Questions about the array below.
1) The entry in the top-left corner?
2) The entry in the bottom-left corner?
3) The 5th entry in reading order?
4) The entry directly below 100?
5) The fourth entry in reading order?
6) The entry directly below 147?
7) The last entry, reading row by row?
8) The entry directly above 157?
[[130 129 128 126 122 147]
 [134 130 140 118 124 121]
 [122 114 130 157 133 137]
 [112 100 105 150 135 119]
 [133 146 113 139 126 131]]
1) 130
2) 133
3) 122
4) 146
5) 126
6) 121
7) 131
8) 118

grid =
[[132 137 129 121 151 151 104 133]
 [137 137 135 130 126 136 112 139]
 [130 127 120 123 145 154 116 106]
 [136 133 133 133 120 136 116 118]
 [133 138 133 123 142 143 106 127]
 [130 129 124 123 145 149 114 118]]
What is the last entry, reading row by row? 118
What is the largest entry in the first column? 137
What is the first entry in the row that holds the smallest entry? 132
The largest entry in the last row -> 149
What is the smallest entry in the last row? 114
The first entry in the row that holds the largest entry -> 130
What is the fourth entry, reading row by row? 121
The second entry on the main diagonal: 137
What is the entry in the top-right corner? 133
The entry just right of the largest entry: 116
The top entry of the column that holds the smallest entry is 104
What is the entry directly below 126? 145
What is the second entry in reading order? 137
What is the 2nd entry on the diagonal from the top-right corner? 112
What is the top entry of the column that holds the largest entry? 151

[[130 130 129 131 124 128 126 137 124 131 128 129 131 126 126 129]
 [128 133 106 136 114 149 142 137 135 123 122 130 118 152 122 123]
 [124 116 129 129 141 125 126 116 133 123 126 126 126 133 135 115]
 [124 116 129 129 141 125 126 116 133 123 126 126 126 133 135 115]
 [124 116 126 129 141 125 126 116 133 123 126 126 126 133 135 115]
 [124 116 129 129 141 125 126 116 133 123 126 126 126 133 135 115]
 [127 116 139 132 148 114 115 125 122 129 126 128 137 115 139 111]
 [124 116 129 129 141 125 126 116 133 123 126 126 126 133 135 115]
 [128 126 126 133 131 131 126 131 126 127 125 129 129 130 128 121]
 [128 123 139 130 138 118 118 128 122 131 128 128 135 118 133 123]
 [128 123 139 131 138 118 118 128 122 131 128 128 135 118 133 123]]
Indices start at 0.
Give the bottom-right entry.
Answer: 123
Give the entry in row 2 and column 0.
Answer: 124
Give the top-left entry.
Answer: 130
The entry directly above the smallest entry: 129
Give the bottom entry of the column that holds the smallest entry.
Answer: 139
The entry at row 1, column 0 is 128
The bottom-left entry is 128
Give the entry directly above the largest entry.
Answer: 126
Give the top-right entry.
Answer: 129
The entry just left of the largest entry -> 118
Give the entry directly below the smallest entry.
Answer: 129
The entry directly below the largest entry: 133
The entry in row 0 and column 1: 130
The entry at row 1, column 2 -> 106
Give the entry in row 2 and column 1.
Answer: 116
The bottom entry of the column that holds the largest entry: 118
Give the entry just left of the smallest entry.
Answer: 133

M = [135 124 135 142 121 150 123 131 131 114 137]
Which number is the last entry?
A: 137
Which number is the maximum?
A: 150
The entry just left of the largest entry is 121
The second entry from the right -> 114

m =
[[135 135 131 128 126 120 124 136 121 139 134 135 139 124]
 [135 140 126 132 120 124 126 134 124 140 140 129 139 129]
 [112 110 123 125 137 146 134 110 147 103 112 116 105 136]
 [140 147 127 129 112 117 136 134 113 128 149 125 131 140]]
Counting starts at 0.
Report the entry in the bottom-right corner.
140
Report the entry in row 0 and column 2.
131
The bottom entry of the column that holds the smallest entry: 128
Report the entry just right of the largest entry.
125
The entry at row 0, column 0 -> 135
Report the entry in row 1 and column 0.
135
The top entry of the column that holds the largest entry -> 134
The entry at row 1, column 1: 140
Report the entry in the top-right corner.
124
Report the bottom-left entry.
140
Report the entry just right of the smallest entry.
112
The entry directly below 146 is 117
Report the minimum.
103
Report the entry directly above the smallest entry.
140
The top entry of the column that holds the smallest entry: 139
The entry at row 0, column 1 is 135

Read these off the array that follows.
1) Which number is the top-right entry?
2) Which number is the second entry on the diagonal from the top-right corner?
3) Which number is the 4th entry, reading row by row?
4) Which number is the entry directly below the largest entry?
5) Which number is the entry in the bottom-left corner?
6) Which number is the second entry from the end, reading row by row?
7) Which number is the top-left entry?
8) Which number is the entry in the bottom-right corner?
[[124 129 128 129 126 126 129 128 127]
 [134 126 128 128 130 131 127 128 130]
 [132 126 130 127 130 130 125 129 127]
 [123 129 128 128 126 127 128 128 127]
 [124 128 128 129 125 127 129 128 126]
 [125 128 128 129 126 127 129 128 127]
 [124 129 128 129 126 126 129 128 126]
 [137 126 129 126 131 130 126 128 131]
 [129 127 128 128 128 128 128 128 128]
 [118 131 145 146 117 128 125 111 121]
 [132 127 128 128 129 129 128 128 129]
 [128 128 129 127 128 129 127 129 127]
 [125 128 128 129 126 127 129 128 127]
 [106 110 118 115 126 119 136 133 127]]
1) 127
2) 128
3) 129
4) 128
5) 106
6) 133
7) 124
8) 127

[[129 127 128 122 131 131 133 123 132 134 140 126 131 126 124]
 [136 126 127 104 141 140 123 116 130 117 155 131 121 121 121]]
Counting starts at 0.
The bottom-left entry? 136
The entry in row 1 and column 1? 126
The top-right entry? 124
The top-left entry: 129
The entry in the bottom-right corner -> 121
The entry at row 0, column 1 is 127
The entry just right of the smallest entry -> 141
